Questions about the table below.
1) Which number is the first entry, reading row by row?
2) Which number is the second-last entry, reading row by row?
3) Which number is the third entry, reading row by row?
4) Which number is the largest entry in the last column?
-17	-43	-35	2	-36
40	40	-7	-38	-8
1) -17
2) -38
3) -35
4) -8

Read these off the table that follows. Rows and columns are numbered from 0.
1) Give the entry directly below the largest entry.
2) Give the entry in the bottom-left corner.
3) Give the top entry of the column that holds the smallest entry.
4) Give the top-right entry.
5) Give the entry just right of 11.8.
6) Give the entry in row 0 and column 1.
7) Give the entry directly below 54.5.
8) Give the entry just right of 50.7.
9.3	-22.8	0.7	17.6	45.3	47.8	50.7	62.4	42.2	54.5	59.3	69.2
-55.0	11.8	15.4	17.5	19.6	16.1	25.9	17.9	30.3	20.9	43.9	30.3
1) 30.3
2) -55.0
3) 9.3
4) 69.2
5) 15.4
6) -22.8
7) 20.9
8) 62.4

array([[9, 9, 2, 2],
       [9, 9, 2, 2],
       [2, 2, 9, 9],
       [9, 9, 2, 2],
       [2, 2, 9, 9],
       [2, 2, 9, 9],
       [9, 9, 2, 2],
       [9, 9, 2, 2],
       [9, 9, 2, 2],
       [2, 2, 9, 9],
       [2, 2, 9, 9],
       [9, 9, 2, 2],
       [2, 2, 9, 9],
       [9, 9, 2, 2]])
What is the third entry on the diagonal from the top-right corner? 2
What is the 3rd entry, reading row by row? 2
The entry in the top-right corner -> 2
What is the bottom-left entry? 9
What is the fifth entry from the end, reading row by row? 9
The first entry in reading order is 9
The fifth entry in reading order is 9
The last entry, reading row by row -> 2
The 2nd entry, reading row by row is 9
The 3rd entry from the end, reading row by row is 9

data =
[[-10.2 -10.6 -57.2  20.7  -0.5  55.3 -23.1  27.8 -20.4  68.1 -58.3  40.0
   28.8  23.9]
 [-10.2 -10.6 -58.6  21.6  -0.2  57.1 -23.5  28.8 -20.8  70.3 -59.7  41.4
   29.9  24.9]
 [ 19.4  19.8  67.9 -12.5   9.4 -48.2  32.8 -19.8  30.0 -61.3  69.0 -32.4
  -20.9 -15.8]
 [ 19.1  19.5  67.1 -12.5   9.2 -47.7  32.3 -19.6  29.6 -60.8  68.2 -32.1
  -20.7 -15.7]
 [ 19.5  19.9  68.2 -12.6   9.4 -48.3  32.9 -19.8  30.1 -61.6  69.3 -32.5
  -21.0 -15.9]
 [-10.2 -10.6 -57.3  20.8  -0.5  55.4 -23.2  27.8 -20.5  68.2 -58.4  40.1
   28.9  24.0]
 [ 19.1  19.5  67.1 -12.4   9.2 -47.6  32.3 -19.6  29.6 -60.7  68.2 -32.0
  -20.7 -15.7]
 [-10.2 -10.6 -58.2  21.4  -0.3  56.6 -23.4  28.5 -20.6  69.7 -59.3  41.0
   29.6  24.6]
 [-10.4 -10.8 -59.9  22.2  -0.2  58.5 -24.0  29.6 -21.2  72.0 -61.0  42.4
   30.7  25.5]
 [ 19.5  19.9  68.3 -12.6   9.4 -48.4  32.9 -19.8  30.1 -61.6  69.4 -32.5
  -21.0 -15.9]]
Report the entry just left of 19.8.
Answer: 19.4
The entry just left of -20.6: 28.5
The first entry in reading order is -10.2
Report the third largest entry.
Answer: 69.7
Report the fourth entry in reading order.
Answer: 20.7
Report the second largest entry.
Answer: 70.3
The entry just right of 40.0: 28.8

x =
20.3,0.0,-12.8,-39.2,10.3,2.8,-40.3,-13.3
-70.6,22.8,-67.4,31.9,-18.2,11.2,-34.3,10.8
-66.0,-2.6,15.3,51.2,22.4,-38.8,-10.3,6.5
25.6,-5.8,-42.6,-15.1,-47.5,-0.5,-6.6,-39.2
21.0,-17.5,17.4,-9.8,-29.3,-11.3,23.3,16.9
5.9,-9.6,23.7,37.2,-13.2,-10.4,15.4,-31.3
-21.5,77.2,27.8,-18.8,-22.1,2.0,14.9,-42.6
22.5,19.3,2.2,-22.1,77.1,-37.5,-55.3,11.2
-16.1,-35.7,6.3,-46.0,28.3,-43.9,23.1,-19.6
Counting starts at 0.
The top entry of the column that holds the largest entry is 0.0
The entry in row 0 and column 0?
Answer: 20.3
The bottom-right entry?
Answer: -19.6
The entry directly above 27.8?
Answer: 23.7
The entry in row 1 and column 0 -> -70.6
The entry just right of 27.8 -> -18.8
The entry in the bottom-left corner?
Answer: -16.1
The top-right entry: -13.3
The entry just right of -9.8?
Answer: -29.3
The entry at row 0, column 2?
Answer: -12.8
The entry just right of -11.3?
Answer: 23.3
The entry just left of 23.7?
Answer: -9.6
The entry in row 2 and column 0 -> -66.0
The entry directly below -13.3: 10.8
The entry at row 1, column 2: -67.4
The entry at row 2, column 1 -> -2.6
The entry just left of -17.5 is 21.0
The entry just right of 31.9?
Answer: -18.2
The entry at row 1, column 1 is 22.8
The entry directly below -10.4 -> 2.0
The entry just left of -0.5: -47.5
The entry just left of -15.1?
Answer: -42.6
The entry just left of -13.2 is 37.2
The entry just right of 2.2: -22.1

Read these off the row that follows.
1) The entry just right of -12.5?
2) The entry just right of -55.8?
3) The entry just right of the largest entry?
array([-55.8, -61.9, -62.0, -54.7,  60.5, -42.7,   4.3,  10.3, -52.1,
       -12.5,  63.1, -50.8,   4.9, -46.0])
1) 63.1
2) -61.9
3) -50.8
